One turn sends every row of this set to another row. A few are shown first. Where does it send the rows asked after them?
Dugan: [ -7   0  -4 -20   5 -14   4  -4  15 -19 -13  -2  -5   4   3   8   1   1
  -3 -13]
lek: [ 16  -3  -5  -9   7 -10   4   0  19 -10  -9  -3 -11  24   2  23   3   4
 -11  -7]
fop: [  0 -18  -2  -4 -19  11   3 -10  -4   9  10   8 -11  17  -4  -2  -7 -12
 -11  -5]
Sisab: [  1  15  18  18  -2 -10  -6   9   6   9  -2   1  -5  12   0  10  17   3
   1   8]
Lep: [  1  13  13  10 -12 -10 -15   9 -11  23  -4   8  -8  12  -7  -2  -4   4
   1  -4]
Muni: [ 26  -4 -16 -11  -9   9  24  -2  10  16   0  -1  -3   4  -6  -1 -11  -4
  -7 -14]
kevak: [  4  37   6   6   7 -10   2   0   5   7  -2   1  -7  -5  -1  -5   8   5
   0  -9]
Kema: [  9  22   5   9  12   5  -3  12 -13  -1 -15   5 -12  -6   1  11   9   4
   8  10]
Sakam: [  8  -1 -10  -4  -2  -4  -9  -4   2 -23 -16   1 -20   6   3  16  -5  -9
 -13  -8]
Zul: [ 15  -1  11 -14   6  15  -8 -12  25  -1   2  -1 -10  18  -7  16  -6   2
 -10  -1]
Lolet: [ 18  -8   7  -6  -4  10  -7   0  15 -19  -7  -7 -15  -8 -10   7 -11 -17
  -1   1]
meno: [  0   8  19   6  15   4  -3  22 -14   9 -12   6  -3   6   0  -5  -4   5
  12  -4]
posu: [ 18  25   6   4   4  -5   5  22   1  23 -13   3  -4   1  -5  -3  -7   4
   2 -13]
refop: [  6  -8 -13   6   5  11  15   2 -14  22  18 -10  -8  -4 -11   6   3  -1
  -1 -11]
kide: [ -8  -4  -4  10   5  17  14   8  -7  21  17  -4  -9  -1  -3   4   3 -13
 -13 -17]
digo: [  1 -21   1 -10   6  27  19   4   2  -1  -8   2   3   3   6  -3  -8  -6
   3  -8]
lovu: [ -5 -10  -9  10   1  18  12   6  -2  27   5 -11   3  -9  -2  11   3  -1
  -4 -12]
gufu: [  0   4   4 -35  -2   0   6  -1  20  -4  -1   6 -10  -5 -13  12  -3  -8
  -1   0]

Lolet moves to gufu
lek moves to Sakam
refop moves to kide
And these:
Kema moves to kevak
fop moves to digo
Lep moves to meno

One turn sends every row of this set to another row. A few are shown first. Where does it send the rows asked after them?
tugeb: [  1 -14  -1  18  -8   7 -14   6  -1   7  -5  17   2   5   4   9 -11  -1
   3   4   1 -16]
Kabo: [  1  13 -10  -1 -12  12  -8  -5   4   4   3   5 -16  -9   2   2   3  14
  30  -6  -1  -7]
Tuz: [  7   2   4  12 -20  -7  -1   3  -7   3  -9 -10  -9 -11   6   5   6  17
  -2  36  -2   5]
zipi: [ -4  -8  12   1   3   2 -11 -17  -2   8  -5   4  11 -17   6 -16   4   3
 -16  -9   1  -5]
fonuk: [ -7  17   0  -4 -24   5   6  21  -4  -5   7   9   3   3 -11  13  -4 -15
   0   4   5  -1]
zome: [ -4  -8   2   2  -8 -10   0 -10   4   7 -10  11   4  -7 -14 -11  11   5
 -26  -1   8  -6]
fizat: [ 10   6   4  -3  -1  12  -8  14  -8   4 -20 -20  -4  14  19  -6  16  10
   0   4   4  -7]
bebi: [ -2  18   8   4 -29  -2   3  18  10   3  19  -2  -5 -15  -8   6   7  -6
   1   0   2   5]
vin: [  3  -1  -1  15  -4   7  -9  15  -2   7  -1  12   4  11  10   7 -12   2
   9  11   1 -26]
dape: [ 10   9  -4  12  -6 -12  -5  -4  -7   4 -11 -12   0 -11   3   7   6  22
  -9  33  -5  -2]
ros: [-18  19 -16 -11   0 -12   5  -4  -2  -2  -1  -9  -1  -9   3 -10  13 -16
  -8  11  -2  13]
tagu: [ 11   8 -19   9  -5   3 -13 -13   7   0   4  -1 -14  -5   0   3   6  23
  19   2  -2 -11]
Mefi: [  4  18  -7  -3  -2  14 -10 -10   6  10  -2  -3 -16  -6  18   9   1   7
  25  -7  -9  -5]
degam: [  5  -1   3 -12   5  10  -8  14 -15  -6 -28 -12  -7  14  10   1   8   9
  -9   2   1  -3]
sula: [-14  16 -11  -5   4  -3  13 -12   2   2  -4 -11 -11 -13  10 -13  15 -11
  -1  10  -8  13]
lam: [-20  16 -14  -6   1  -3  10  -2   1   6  -8  -8  -4  -5   9 -14  18 -15
   1  14  -3   9]
bure: [ -4   9 -16  -5 -11  15   4 -17   7  12  -3  11 -24  -8   0  13   5   7
  15   8  -7  -6]
niz: [  9  -4  -7  -4   3 -11   2 -21  12   3  -7 -10   9 -13  -7  -2   1   1
 -21  -9  -1  -8]
Per: [ -3  12  -1 -10  -5   5  -3  17 -18   2  -8 -15   7  12  22 -10  12   3
  -5  13   4   0]
Mazap: [ -4  13   7  -1 -30  -9   4  11   5  -5   6   2  -6  -4 -17   8  -1  -9
  -7  -7   6  10]
Mifaz: [ -1  -9  -1  -5   8  15  -3  10   4 -16   8 -14  -3  -5  -5   5   6 -19
  -3 -15  -8  -3]
masol: [  9 -11  -3  -6   6   9  -3   4  10 -14  13 -14  -3  -7  -7   7  12 -12
  -6 -10 -16  -7]
Zuz: [ 10   0   0  10 -13 -11  -5   0  -6  -2 -10 -13 -10 -17  -2  11   4  21
   3  28  -2   0]
pemob: [  3   6  -2   3  -4  12  -5  20  -9 -11 -10 -14 -15  16  10 -10  18  11
  -4   1 -10   7]
tuv: [ -1  -3   3  17  -8   2 -10  10  -6   8  -3  20   4  10   8   7 -16  -9
   5   5  -2 -15]
Soga: [  5  -2   5  -8  -1  -6   0 -18  -2  12 -15   1  10  -6  -2  -3  11   2
 -31  -4  -1  -4]
mebu: [  1  -8 -11 -10   4   5  -5   7  11 -17  17  -7  -3 -10  -5   4   2 -13
   3 -13  -6 -13]
nade: [  4   6  11   3 -24  -1   5  19  10   2  -3  -9  -2 -12  -5  18  -7 -16
  -7   3  16   6]

Soga moves to fizat
Mefi moves to bebi
dape moves to vin
And these:
fonuk moves to niz
pemob moves to bure
masol moves to lam
tugeb moves to Mifaz

